Families of rows that turns and mirrors carry onto each other, the same ones carrying the whole set onto itself: the rest of each named row's family, in list order:
5 families of 5 rows:
zotis: 1.768, 0.780, -3.768, 0.195, -0.288, -1.308, 1.393, -0.834, 0.258
vezo: 2.131, 0.492, -0.254, 1.469, 0.220, 0.072, 0.358, -1.195, -2.757
femuv: -0.934, -2.492, -0.641, -2.762, -1.908, 1.563, 0.014, 0.442, 0.581
Laz: -2.097, -0.223, -1.300, -1.749, -0.059, -1.065, 2.573, -0.939, 2.141
tid: 1.652, -3.742, 0.173, -1.299, 0.506, 0.340, -0.808, -0.826, -1.426
sez: 0.268, -3.944, -0.224, -0.892, 1.434, 0.146, -0.177, 0.229, -1.797
rez: -1.328, -1.221, -0.091, -1.731, -1.547, 1.950, -0.803, 0.892, 1.016
piz: 1.420, 0.236, -0.691, 0.386, -0.055, 0.549, 1.226, -1.147, -3.973
mudi: -1.550, -1.601, 0.784, -2.942, -1.682, 1.490, -0.032, -0.260, 0.347
Dolok: -1.625, -2.076, -1.200, -2.664, -1.418, 1.856, 0.149, -0.094, 1.166
zafil: -2.267, 0.328, -1.642, -1.672, 0.354, -0.849, 2.672, -1.091, 1.621
Poki: 2.404, -0.475, 0.130, 1.216, 0.001, 0.039, 0.694, -0.479, -2.923
Banu: 1.942, -0.343, 0.441, 1.291, 0.455, 0.017, 1.021, -1.892, -2.832
sed: -2.618, 1.055, -2.277, -1.291, -0.247, -0.462, 1.919, -1.239, 1.050
buda: 0.814, 1.562, -3.081, 0.282, 1.243, -1.356, 1.422, -0.773, 0.491
terir: 1.773, 2.174, -2.386, -0.156, 0.236, -0.679, 1.756, -1.089, 0.710
das: 1.316, -4.153, 0.209, -1.231, 0.012, 0.328, -0.380, -0.734, -1.152
zela: 1.157, 1.638, -2.596, 0.650, 0.906, -1.975, 1.223, -0.683, -0.322
tebip: 1.941, -0.153, -0.064, 0.907, 0.890, 0.007, 1.464, -2.254, -2.842
tir: -2.865, 0.436, -1.776, -1.688, -0.448, 0.107, 2.562, -0.825, 1.182
kam: 1.824, 2.123, -2.345, 0.161, 0.764, -0.951, 1.203, -0.892, 0.469
nume: -2.836, -0.222, -1.428, -0.010, -0.865, -0.604, 2.572, -1.299, 1.454
nezo: -1.449, -1.506, 0.039, -3.175, -1.829, 1.645, 0.319, -0.268, 0.567
Zutof: 0.507, -4.275, 0.426, -0.639, -0.201, 1.111, 0.444, -0.250, -1.453
mos: 0.793, -4.071, 0.472, -0.150, -0.051, 0.160, 0.095, -0.625, -1.982

The rest of the family of nume: zotis, sez, rez, piz
The rest of the family of tir: vezo, femuv, buda, mos
The rest of the family of zela: Dolok, Poki, sed, Zutof
The rest of the family of tid: Laz, mudi, terir, tebip

Families of rows that turns and mirrors carry onto each other, the same ones carrying the whole set onto itself: the rest of each named row's family, in list order:
9 families of 4 rows:
tutuk: -1.693, -1.739, 0.627, 2.239, -0.521, -1.093, 0.613, 0.703, 0.473, 1.388
Mabad: -1.592, -0.764, 0.466, 1.913, -0.718, -1.589, 0.897, -1.116, 1.768, 1.109
supa: -2.848, -0.812, -2.730, 1.866, -3.450, -0.076, -0.416, -0.423, -1.804, 2.222
damul: -2.473, 0.098, -0.898, 0.390, -5.099, 0.124, -0.700, -0.217, -2.940, 1.393
gufot: -0.393, 0.085, -2.528, -3.081, -2.882, 0.384, -0.191, -0.537, -3.032, 0.742
leb: -1.210, 0.367, -2.026, -2.756, -3.672, 0.093, 1.323, -1.582, -3.232, 1.514
konis: -1.789, -1.351, 1.278, 1.545, -3.290, -1.653, 0.067, 0.382, 1.609, 1.370
Saku: -3.062, -2.022, 1.127, 1.633, -1.978, -0.757, 0.545, -1.047, 1.479, 1.290
Nufu: 0.192, -0.745, 0.418, -2.380, 0.970, 0.257, 1.597, -1.294, -0.431, 0.859
pesiv: -0.748, -0.222, 1.081, 1.221, -1.615, -1.441, 1.734, 0.427, 1.988, 1.657
ker: 0.621, -1.102, -2.286, -3.082, -2.003, 0.794, 0.822, -2.693, -1.845, 1.420
fubis: 1.256, -0.385, 0.263, -2.569, -0.372, -0.552, 2.575, -1.576, -0.506, 1.639
gemok: -2.149, -0.798, -1.397, 0.673, -4.338, -0.663, -1.379, -2.325, -2.823, 0.819
Mekul: 1.862, -1.887, 0.586, -1.755, -0.285, -0.209, 0.388, -1.245, 1.006, 2.460
Liv: 1.974, -0.238, -1.711, -2.335, -2.057, 0.587, -0.784, -2.145, -2.458, 1.634
zonos: -1.740, -1.881, 1.237, 1.365, -2.265, -0.697, -0.681, 1.056, 1.754, 1.497
Gav: -1.901, -1.051, 0.508, 2.548, -2.410, -0.848, -0.174, 0.891, 0.588, 0.300
Lav: -0.391, -1.457, -3.472, -2.708, -2.422, 0.349, 0.352, -1.099, -2.516, 2.061
gen: -2.333, -1.199, 1.570, -0.572, -2.750, -1.064, -0.347, -0.631, 2.545, 2.441
ref: -3.271, 0.520, -1.262, 1.189, -4.872, -0.701, 0.539, 0.337, -0.652, 1.371
kuv: -1.893, -0.983, -1.619, 1.141, -5.041, -1.498, -0.830, -1.571, -2.356, 1.623
dasok: 0.904, -1.149, 0.716, -1.700, -0.120, 0.846, -0.115, -0.390, 1.793, 1.216
Ruvu: -2.311, 0.084, -2.432, 1.302, -4.563, -1.525, -0.952, -0.226, -0.788, 1.117
rone: -2.536, 0.117, -2.342, 0.773, -4.166, 0.943, -0.546, -1.213, -2.658, 1.118
bifen: 1.076, -1.502, 1.012, -1.749, -0.512, -0.279, 1.616, -1.679, 1.631, 2.292
vibo: 0.731, -2.539, -0.098, -2.312, 0.487, -0.556, 1.302, -0.135, -0.322, 1.373
volob: 1.685, -0.234, -1.849, -2.499, -2.762, 0.738, -0.356, -0.749, -2.989, 2.021
dativ: 1.208, -2.107, 0.774, -1.315, -0.277, -1.000, 1.183, -0.676, 1.432, 0.705
vis: 0.289, 0.957, 0.078, -1.882, -2.872, 0.168, -0.763, -1.793, -3.639, 2.970
Pabe: -3.369, -0.960, -0.892, 0.747, -4.384, 0.308, -1.220, -0.620, -2.539, 1.589
pudi: -3.246, -1.661, 0.943, 1.349, -2.358, -0.434, -0.684, -0.503, 1.402, 0.345
Zuvad: -2.912, -0.600, 0.859, -0.282, -4.820, -1.890, -1.296, -0.803, -2.064, 1.741
muleb: 0.293, 0.027, -1.212, -2.892, -2.225, 1.344, 0.782, -2.388, -2.868, 2.331
nide: 0.381, -1.245, 0.938, -2.132, 0.137, 1.564, 1.022, -0.310, 0.881, 1.655
res: 0.178, -1.015, -1.664, -2.436, -2.326, 0.761, -0.201, -2.936, -3.294, 2.468
Buvi: 0.808, 0.256, 0.726, -2.164, -0.718, 0.919, 0.103, -1.660, 1.016, 3.631

The rest of the family of supa: tutuk, Lav, vibo
The rest of the family of ref: leb, pesiv, fubis
The rest of the family of gen: vis, Zuvad, Buvi
The rest of the family of Pabe: Mekul, zonos, res
The rest of the family of gemok: Liv, dasok, pudi
The rest of the family of kuv: Saku, volob, nide
The rest of the family of damul: konis, bifen, muleb

Families of rows that turns and mirrors carry onto each other, the same ones carrying the whole set onto itself: the rest of each named row's family, in list order:
5 families of 3 rows:
dirub: 0.087, 0.843, -0.470, 0.198, 2.430, -0.135, 1.650, 1.039, -1.342, -0.621, -4.284, -0.568, 2.071, -2.060, 0.935, 2.375, -0.609
pigo: -0.477, 0.202, 0.061, 2.365, 0.525, -0.994, 1.394, 4.317, -1.269, -1.518, 0.479, 1.116, -1.878, 0.156, -3.230, 0.857, -2.720
varek: 1.575, -3.498, -0.240, -1.839, 1.900, -0.500, -1.666, 2.957, -0.612, -2.007, -2.273, -0.091, -0.544, -2.900, 0.434, 0.125, -0.552
zame: 0.944, -1.229, -2.081, -2.605, 3.178, 3.196, -1.306, 2.089, -1.179, -1.259, -1.230, -2.479, -1.138, -1.282, -0.164, 0.846, -0.176
Gumi: -1.079, 0.118, 0.374, 1.125, -0.433, 1.454, -0.498, 2.930, -5.285, 0.959, 0.133, -2.507, -2.065, -0.902, -0.674, 2.358, -3.365
bimib: -0.929, 2.497, 1.171, 0.483, 1.281, 0.943, 2.317, 4.016, -0.477, 1.147, -1.974, -0.802, -2.854, -0.488, 0.263, 0.287, -1.696
vin: -0.106, 0.136, -1.744, 0.282, 0.035, 1.501, -3.717, 2.413, -2.822, -1.014, 1.856, 0.228, -1.479, -1.967, -1.284, 2.120, -2.181
Zet: 0.242, 0.699, 2.277, 0.654, -0.254, -0.789, -1.065, 4.175, 0.471, -0.828, -0.320, 0.474, -2.551, -1.284, -0.635, -0.878, -2.862
Zopi: -0.274, 3.711, 0.254, 0.581, 0.957, 2.236, -1.211, 2.170, 0.115, -0.796, 0.438, -1.221, -1.246, -0.075, -1.377, 0.527, -2.623
Rugu: 0.834, 0.296, -2.055, -1.679, 2.991, 0.739, -0.217, 3.784, -0.246, -0.302, 0.182, 1.132, -0.731, -3.309, 0.942, -0.260, 0.352
riked: 0.131, 1.346, 0.071, 0.147, 2.114, 1.256, 1.399, 1.484, -4.141, 0.382, -0.934, -3.607, 2.268, -1.793, 0.609, 1.158, -2.417
Fona: -0.260, -1.999, -1.516, -0.075, 0.637, 1.768, -2.216, 0.744, -4.026, -1.301, -2.451, -1.887, -0.503, -1.095, -0.853, 4.059, -1.714
Razod: -0.051, -2.233, -0.423, 1.759, 1.640, -1.602, 3.099, 3.066, -4.161, -1.261, -1.713, -0.792, 1.127, -1.013, -1.816, 2.028, -2.121
Bebo: 0.308, -1.041, 2.560, 0.937, 0.489, -1.818, 1.389, 2.430, -2.978, -0.348, -3.256, -1.883, 1.210, -2.094, 0.808, 0.732, -2.910
Bero: 0.742, -3.585, -2.374, -0.244, 2.368, -0.271, 0.348, 3.835, -1.460, -2.627, -0.699, 0.920, -1.372, -0.992, -2.548, 1.311, -0.465

The rest of the family of Gumi: vin, Fona
The rest of the family of bimib: dirub, Rugu
The rest of the family of varek: Zet, Bebo

Families of rows that turns and mirrors carry onto each other, the same ones carrying the whole set onto itself: the rest of each named row's family, in list order:
4 families of 4 rows:
lek: -0.545, 3.344, -0.365, -1.797, -3.498, -0.368, 3.623, -1.338, 0.104, -0.590, -1.218, 0.701, -0.017, -1.528
suno: -1.680, 1.512, 1.687, 0.678, -2.821, -0.141, 2.837, -1.009, -0.921, -0.540, -1.730, -0.845, -0.345, -3.117
satop: -1.493, 0.729, 0.760, 1.451, -3.733, -0.539, 3.035, -0.206, -0.181, -0.436, -1.447, -0.453, 0.616, -2.747
dek: -1.259, 0.746, 0.602, 1.457, -3.286, -0.302, 2.889, -0.526, -1.187, -1.428, -1.454, -1.207, -0.257, -2.828
zil: -0.710, 3.299, -0.288, -2.322, -3.362, 0.810, 3.175, -1.770, 0.633, -0.249, -1.000, 0.226, 0.511, -2.152
fus: 0.116, 0.006, -2.529, -2.786, 0.821, 2.965, -0.404, 1.709, -1.226, 0.960, 0.071, 0.884, 0.868, 0.902
Bigo: -1.080, 3.158, 1.154, -1.686, -2.965, 0.322, 3.334, -2.149, -0.692, -0.925, -1.152, 0.373, -0.063, -2.018
tole: -0.601, -2.133, -1.540, 0.283, 0.707, 2.343, -0.417, 2.462, -1.565, 1.653, -0.280, 0.165, -0.627, -0.584
tekil: -0.260, -1.439, -2.049, -0.402, 0.979, 1.926, -1.052, 2.594, -1.698, 0.986, -0.247, -0.451, 0.070, 0.038
vaman: -1.417, 1.060, 1.015, 1.679, -3.101, -0.867, 2.171, -0.067, -0.275, -1.291, -0.768, -0.928, 0.291, -2.778
Masun: -0.068, 0.267, -2.328, -2.721, 0.890, 2.942, 0.189, 1.030, -0.952, 0.734, 0.185, 2.032, -0.322, 1.439
pibet: 0.350, 0.309, -2.491, -2.058, 1.080, 2.968, 0.118, 0.843, -0.569, 1.181, -0.942, 2.383, 0.728, 1.081
lom: 0.667, 0.907, -2.169, -2.113, 1.157, 2.645, -0.279, 0.158, -0.786, 0.875, 0.218, 1.825, 0.482, 1.534
nulek: 0.676, -1.579, -2.121, 0.648, 0.632, 1.533, -0.920, 2.202, -1.921, 1.664, -0.467, 0.869, -0.374, -0.753
dur: 0.450, -1.430, -1.242, 0.468, 1.096, 2.171, -0.892, 2.463, -1.239, 1.733, -0.326, 0.297, -0.168, -1.662
Lenu: -0.886, 2.990, -0.117, -2.169, -3.132, 1.056, 3.806, -1.615, -0.254, -1.513, -1.553, 0.511, 0.270, -1.969

The rest of the family of nulek: lek, satop, pibet
The rest of the family of Masun: dek, tole, Lenu
The rest of the family of Bigo: suno, fus, tekil

Families of rows that turns and mirrors carry onto each other, the same ones carrying the whole set onto itself: the rest of each named row's family, in list order:
4 families of 8 rows:
noko: -0.938, 1.983, 2.382, -0.151, -2.547, -2.936, -0.650, -2.349, -1.014, 1.988, -1.690, -0.434
vinim: 1.510, -1.337, -0.595, -1.145, -1.741, 0.462, -2.213, 2.037, 0.213, -1.354, 0.545, -0.411
bobe: -0.088, -1.682, -1.323, -0.317, -0.310, -0.269, -1.027, 2.453, 1.689, -1.652, -0.307, -1.560
zases: -2.174, 0.809, 1.878, 1.991, -1.064, -4.512, -0.343, 0.081, 0.099, 0.595, -1.955, -1.282
Divug: -0.667, 1.941, 3.163, -0.676, -2.079, -1.663, 0.967, -1.444, -1.284, 1.329, -1.847, 1.070
Papov: -0.684, 1.952, 2.594, -0.051, -1.928, -2.516, 0.348, -1.318, -0.879, 2.016, -2.380, 1.195
bipu: -2.008, 0.548, 2.898, 0.568, -0.865, -3.141, 2.256, -0.248, 0.096, 0.314, -2.208, 0.818
poku: 1.659, -1.477, -0.140, -2.751, -2.352, 0.933, -0.867, -0.029, 0.494, -0.767, 0.368, 0.583
Sogop: 0.518, -2.852, -0.210, -2.250, -1.434, -0.277, 0.861, 0.270, 1.910, -1.449, -0.028, 0.750
rurer: -2.044, 0.642, 2.280, 0.362, -1.623, -4.101, 1.028, -2.015, 0.388, 1.221, -2.092, -0.237
mif: -0.228, 2.251, 1.968, 1.847, -2.653, -1.727, -1.658, -0.178, -1.220, 2.064, -1.640, -1.397
Kaben: 1.182, -1.614, -1.073, -1.976, -2.522, -0.004, -1.987, 0.890, -0.291, -1.151, 0.692, -1.907
beg: 0.199, -2.675, -1.265, -1.021, -1.515, -1.143, -0.989, 1.854, 0.775, -1.985, 0.361, -2.066
Ritu: -1.870, 0.036, 2.164, 1.469, -1.658, -3.264, 1.946, -1.178, 1.171, 1.395, -2.350, -0.419
sab: 0.224, -2.743, -1.846, -0.545, -1.363, -2.086, -1.501, 1.980, 0.903, -1.324, -0.228, -1.845
ded: -1.561, 0.819, 1.696, 3.091, -1.409, -3.241, -0.294, 1.040, 0.255, 0.965, -2.047, -1.635
zupa: -0.550, 1.523, 2.371, 0.230, -2.912, -1.734, 0.597, -2.437, -0.253, 2.464, -1.956, -0.186
posed: 0.969, -2.213, -0.746, -3.179, -2.758, -0.006, -0.262, -0.813, 0.412, -0.825, 0.418, -0.956
fot: -0.115, -3.466, -1.404, -2.071, -1.695, -2.130, 0.700, -0.174, 1.794, -0.887, -0.563, -0.697
Zud: 1.495, -1.342, -1.636, -1.820, -2.575, -0.652, -2.781, 0.802, -0.461, -0.271, 0.159, -1.625
Vupaz: 1.189, -2.087, -1.208, -3.284, -2.887, -0.699, -0.547, -1.374, 0.466, 0.128, -0.196, -0.492
zefa: -0.061, -3.235, -0.934, -2.220, -1.796, -1.141, 0.712, 0.135, 1.485, -1.657, 0.107, -1.150
Kabeb: 1.253, -0.265, -1.061, -1.589, -1.529, 1.228, -2.373, 1.218, 0.260, -0.546, 0.074, -1.339
bisam: -0.449, 2.525, 2.254, 1.133, -1.696, -2.539, -1.347, 0.333, -1.616, 1.707, -2.111, 0.294
Ropa: -1.725, 0.857, 2.433, 0.932, -0.987, -3.649, 1.417, -0.418, 0.174, 1.246, -2.669, 1.076
funo: -1.470, 1.457, 2.092, 2.082, -0.796, -3.696, -0.308, 1.341, -0.470, 0.937, -2.408, 0.122
detof: -0.392, 2.690, 2.748, 0.882, -1.839, -1.638, -1.207, 0.701, -2.187, 0.951, -1.485, -0.094
luz: 0.928, -1.021, -0.591, -3.183, -1.798, 1.198, -0.136, -1.028, 1.175, -0.131, -0.259, -0.148
nug: 0.386, -2.646, -0.662, -0.667, -0.889, -0.664, -0.497, 2.367, 1.646, -2.081, 0.121, -0.260
far: -1.698, 1.246, 2.488, 2.048, -0.589, -3.106, 0.071, 1.938, -0.816, -0.103, -1.826, -0.339
zuv: -1.093, 2.135, 1.959, 1.437, -1.986, -3.320, -2.021, -0.224, -1.279, 1.336, -1.590, -1.457
laf: -0.437, -2.512, -0.840, -1.865, -0.532, -0.272, 1.204, 0.221, 2.616, -1.210, -0.644, -0.376

The rest of the family of noko: vinim, zases, poku, Sogop, rurer, nug, zuv
The rest of the family of Vupaz: Divug, bipu, sab, fot, Zud, detof, far
The rest of the family of Ritu: bobe, mif, ded, zupa, Kabeb, luz, laf

